One turning vector, and how many ticks it has turned
The counts run from 0 to 679.
[-17 -29  -5 -76  13   8  14  -4  20   9 -16  22  -5  24  -4  16  -9  25
  33  25  43 -15  -9  10   6  26  25  28  12 -13  22  -5  27 -22 -19 -23] -> 118
[ 22 -40 -14 -48   4   6  -8  28  -2   2 -15   7  -2   1 -16  -2 -25  38
   3   5  37 -27 -12  55  -9  -6  33  41  -3  -8  19   0  24 -13  34  -9] -> 224
[ -1 -34  -3 -44  -7 -12  13 -16  23  18   3 -18 -10  17 -62  -2 -19 -11
   4  32  49  -7  16  10  -8  43   0  34 -22  16  -3 -21  45 -15  10  23] -> 39
[ 13 -32   1 -47  14  21  -6   8  40   8  -3  -4   7  34 -28  11   1  11
 -21  -5  32 -40 -19  46  -3  22  22  43  -2  13   7  -8   4  14  20 -37] -> 85
[ -6 -23  29 -46  -6  -5  32  24  -1  14  -7  31  -3  15 -43  -1 -30  39
   1  16  47 -13  25  23 -24  42 -24  18  -8 -10  -2 -10  18 -15   2  16] -> 653
[ -3   0   3 -47   7  14   1  16  24   0  -9 -19   7  32 -43  15  -4  -6
 -35  -4  40  -3  26  65   4  34  -3  37 -20   4  -7 -17  25   0   7   7] -> 303
[  7 -37  28 -42  -4  11  18   6 -11  14 -12  23  16  19 -10   5 -23  44
 -15 -13  49 -51 -25  27 -22  16  29  38   5   3  11   9   3   0  25  -6] -> 73
[-11 -46  26 -46  -5   7  18   2  -3   0   3  23 -11  29  -5   5   0  23
  -3 -20  40 -29 -32  27  -8   4  44  55  13  -5  22  -4  22  -3   8  -7] -> 675
[ 13 -25  15 -43  -6  -1  13  15  -9  13  -8 -17  10  12 -37   2 -27  15
 -39 -14  47 -13  24  53 -12  23 -12  36 -14  -1  -5  -5  22   0  22  31] -> 497
[-33  -7  20 -41  31  10  22  15  35  -2 -19  20 -14  44 -26  -2 -13  35
  14  14  42   8   6  29  -5   3  10  19 -24 -26  15 -27  47 -27   4  11] -> 451
[ -8 -44  -6 -75  -7   2  29  -3   4  -2   1  -4 -11  14   8  30 -11  28
   1   0  37 -14 -19  28   3  20  25  50  11 -26  30   2  20  -2  -2  -5] -> 581
[ -5 -28   1 -53  18   8  22  -5  19  25 -30   8  -2  10 -10  10 -33  48
  37  22  49 -10   5   8  -6  18   1  13 -19 -21  15  -6  32 -21  -3  31] -> 50
[-30 -27  22 -38  17  -1  19  12  28  -8  -9  20  -6  19 -43  -7 -26  21
  24  40  46 -12   2   9 -22   8   6  26 -11  -1   1 -23  47 -35   3 -12] -> 257
[  0 -44  10 -64   3  -4  20  13  26 -17  17  -4  -8  11 -28  -7 -26  20
   3  30  29 -17 -24  29   0  -2  25  43   8 -23  23   1  34 -26  15 -24] -> 375
[ 12 -29  15 -49   9   7  10  -8   8  15 -15  33  -9  33 -37 -16 -15  47
  10  -8  50  -6  33  12  13  -2   3  16 -22 -13   0  -3  47 -24  10  26] -> 489
[ 17 -21 -27 -59   1   9  21  -8  27  -3  -3 -15  18  35 -33  34 -11  28
 -17   6  34 -19  21  32   7  45  -8  23 -15   1   3 -13  21   1  19 -27] -> 241
[-35 -23   7 -39  21  12  22   9  20   2 -29  15   8  39   0  21 -24  58
  20   7  46 -10   0  16 -19   5   9  21 -20 -27   5  -8  35 -26   7   1] -> 325
[ 16 -20  28 -33   0   4  18  19   0   5   6  24 -12  24 -46   7  -9  33
 -26 -31  38 -35   8  54  -7  22  -7  39  -9  13   2 -16  14  16  26   0] -> 278
[-31 -41  28 -36   6   6   2  10  18 -10  -2  15  -6  22 -29  -7 -12   2
  -1  14  50 -16 -22  27  -9 -15  39  57   4   1   5 -15  47 -29   8 -11] -> 344
[-20 -15  18 -41  14  -5  38 -12  12   7  -8   9 -25  34 -26  11 -10  35
  14  -6  56 -13  -1   5  -1  11   8  23 -25 -18  15 -27  54 -20   8  40] -> 520
[ 16  -4  -3 -23  -2   9   0  18 -10  17 -23  26  -4  30 -49  20   0  22
  -4 -15  54 -25  20  46 -26  47   8  29 -14  27   0 -25  30   3  20  -2] -> 341
[ -4 -37  30 -37   4   7  10  14  11  16   6  19 -20  40 -35   3  -4  16
 -27 -33  38  -7  24  44  -2  21  -7  46 -29   4  -2 -19  18  15  14  31] -> 152
[-35 -46  21 -28   1  -5  26 -11   3  15  -3  20 -21  16 -25  20 -13  20
  24   0  50  -3   8   2 -11  22   1  45 -21   2   7 -24  47 -14   1  30] -> 464
[-10 -26  30 -52   7  -3  17 -12  24  -4  -4  39  -9  18 -44  -4 -10  23
  23  14  55 -22   6  -6   8  15  -2  26   5   1  -1 -13  40 -23 -16  -7] -> 63
[  9 -34  14 -42  11   5   5  -1   8  14  -6   6 -23  -1 -37   0 -25  28
  -2 -25  53 -15  15  39  19   0  -3  52 -29   1  -1 -17  36   2  21  42] -> 552
[-11 -21  34 -28  32  18  -4   2  23  33 -28   9  -7  30 -29 -15 -21  29
  -1  -4  56 -14  12  30  -4  -2  13  27 -37   4  -7 -16  30 -14  15  42] -> 82
[ -5 -33  19 -58  17   5  21  15  35  -1   4   4 -11  25 -28   4 -24  41
 -13  -7  33   7  33  34  16  13 -26  32 -28 -32  -2  -9  26 -10  11  23] -> 239
[  1 -44  12 -59  -2   9  -2   3  11  20 -13  26  -3  17 -24   2 -16  27
  -5 -16  46  -3  45  36  12  24 -24  34 -24  -2  -7  -3  23  -5 -14  26] -> 89
[-10 -20   4 -54  11  18  14  -8  17  25 -23   7  -4  28  -3  25  -2  11
  13   2  46 -37 -40  30 -13  41  43  41  10  12  26  -8   5   6  -2  -8] -> 330
[-13 -59  23 -61  -2 -10  29   4  31  -5  17   6 -20  -2 -32  -6 -35  10
  11  30  29  -7   2  14  -1   8  -1  44  -1 -17  12  -5  32 -24   5   0] -> 376
[-10 -16  29 -49  19   0  22 -11  43  23   1 -24  16  29 -49  -4 -20  -6
 -23  20  44 -13   0  19  -3  38  -8  33 -17   5 -10 -10  21  -7   0  24] -> 509
[  6 -32 -20 -48  -5   6  15  11  22  -7   7   5   0  49 -40  20  -1  15
 -25  -4  27  -8  38  44  -3  40  -5  22 -21   5  -4 -19  29  -4  20 -29] -> 366
[-19  -9  35 -31  30  15  -4  13  30   9 -15   8   0  20 -30   7 -16  28
 -24 -24  54 -16  19  40   9  10 -14  47 -28   2 -14 -14  26  -1   9  22] -> 208
[  2 -60  19 -54 -12 -12  31 -12   6  13   7  10  -4  16 -36  -8 -27  33
  -3  -3  40  -4  32   6   4  10 -13  31 -24 -20   1  -6  41 -17  12  36] -> 433
[-13 -25  20 -52  24  -2  12  17  39   4   7   4 -16 -20 -42  -1 -40  15
  18  42  40 -17  -9  26   5  22 -12  46  -5  -1   3 -13  27 -15   4   2] -> 320
